grid =
[[116 120 125 120 106 135 152 132 148 118]
 [147 118 119 139 123 131 111 147 106 125]
 [121 138 143 122 128 138 109 136 130 119]
 [124 134 111 124 128 137 110 116 119 143]
 [131 144 131 131 117 129 118 123 145 132]
 [138 133 125 133 100 122 129 123 127 130]
 [135 142 115 112 123 136 141 133 121 129]]
The largest entry in the last column?
A: 143
The last entry of the smallest entry's row?
A: 130
The entry in the bottom-left corner?
A: 135
The largest entry in the last row: 142
The 2nd entry on the diagonal from the top-right corner?
A: 106
The entry just left of 145: 123
The entry just left of the smallest entry is 133
The second entry on the main diagonal?
A: 118
The entry directly below 152: 111
The first entry in the row that holds the largest entry is 116
The entry just right of 148?
A: 118
The maximum -> 152
The third entry on the diagonal from the top-right corner?
A: 136
The third-last entry, reading row by row: 133
The entry just right of the largest entry -> 132
The entry just left of the largest entry?
A: 135
The fourth entry, reading row by row is 120
The fifth-last entry, reading row by row is 136
The largest entry in the first column?
A: 147
The first entry in the row that holds the smallest entry: 138
The entry in the bottom-right corner is 129
The bottom entry of the column that holds the smallest entry?
A: 123
The smallest entry in the last row?
A: 112
The bottom entry of the column that holds the largest entry?
A: 141

Read these off the row that follows.
1) Report the entry just right of 135.
2) Report the maximum.
3) Report the entry just right of the largest entry.
[111, 106, 126, 118, 133, 139, 135, 114, 132, 129]
1) 114
2) 139
3) 135

a =
[[109 137 124 131]
 [127 142 125 123]
 [108 138 124 131]
 [106 136 124 131]
 [122 119 127 129]]
Indices start at 1.
The entry in the bottom-left corner: 122
Read off the entry at row 1, column 1.
109
Read off the smallest entry.
106
Read off the entry in row 3 and column 1.
108
The entry at row 1, column 3: 124
The entry directly above the largest entry is 137
The bottom-right entry -> 129

X =
[[116 113 130 132 138]
 [116 112 130 129 139]
 [116 106 129 132 139]
 [117 110 129 134 137]
 [118 116 128 139 136]
 [122 109 128 134 134]
 [113 105 130 131 141]
 [119 118 124 139 135]
 [115 112 139 139 136]
 [113 106 130 132 141]]
Read off the entry in the bottom-right corner.
Answer: 141
Read off the last entry of the smallest entry's row.
Answer: 141
Read off the second-last entry, reading row by row.
Answer: 132
The fifth entry from the end, reading row by row -> 113
Read off the first entry on the main diagonal.
Answer: 116
The entry just left of the smallest entry -> 113
The largest entry in the first column -> 122
The top-right entry: 138
The entry just left of 131: 130
Read off the entry just right of 122.
Answer: 109
Read off the smallest entry in the last row.
Answer: 106
Read off the third entry on the diagonal from the top-right corner.
Answer: 129
The 3rd-last entry, reading row by row is 130

Read these off the array that follows. Indices start at 1.
1) Read off the entry in row 2 and column 1.
2) Read off the bottom-left entry.
3) Read off the entry at row 1, column 3.
4) Read off the entry in the bottom-right corner.
5) Read off the entry directly above the smallest entry.
6) Read off the entry just left of 129.
7) Read off the entry just right of the smallest entry.
8) Read off the entry at row 1, column 1.
132	127	111	118	135	133	134	122	132	114
145	139	126	125	118	137	125	127	126	127
122	126	110	124	133	136	146	124	137	113
106	111	134	126	136	125	131	125	133	128
125	132	136	129	124	125	120	128	119	139
116	117	138	128	132	120	134	128	128	132
122	126	112	119	136	132	141	122	138	113
116	111	134	126	139	119	141	132	134	126
1) 145
2) 116
3) 111
4) 126
5) 122
6) 136
7) 111
8) 132

Questions about the array below. Counting starts at 1.
1) Give the top-left entry.
2) Give the entry at row 1, column 2.
3) Give the entry in the top-right corner.
4) Give the bottom-right entry.
5) Give the entry at row 2, column 1.
6) Give the entry in row 1 and column 3.
[[143 149 132 123 106 110 120 125 146 134 111 130]
 [147 142 133 123 119 108 121 123 142 140 115 134]
 [147 142 133 123 119 109 120 123 142 140 115 134]
 [147 141 133 123 119 111 121 124 142 139 115 135]
 [142 151 131 124 105 110 120 125 145 132 111 131]
 [142 151 131 124 104 111 120 126 146 132 110 130]
 [147 144 134 124 116 112 118 124 143 141 114 134]
 [142 151 131 124 104 111 120 126 146 132 110 130]
 [142 151 131 125 104 112 120 126 146 132 110 130]
 [147 143 133 124 118 110 120 123 143 140 114 134]
 [143 150 132 124 105 111 119 126 146 133 110 130]
 [143 150 132 123 105 112 119 126 146 135 110 130]
 [147 140 133 122 119 110 121 124 142 139 116 135]
 [146 141 133 123 119 111 120 124 143 140 115 135]
 [143 150 132 124 105 112 119 126 146 134 110 130]]
1) 143
2) 149
3) 130
4) 130
5) 147
6) 132
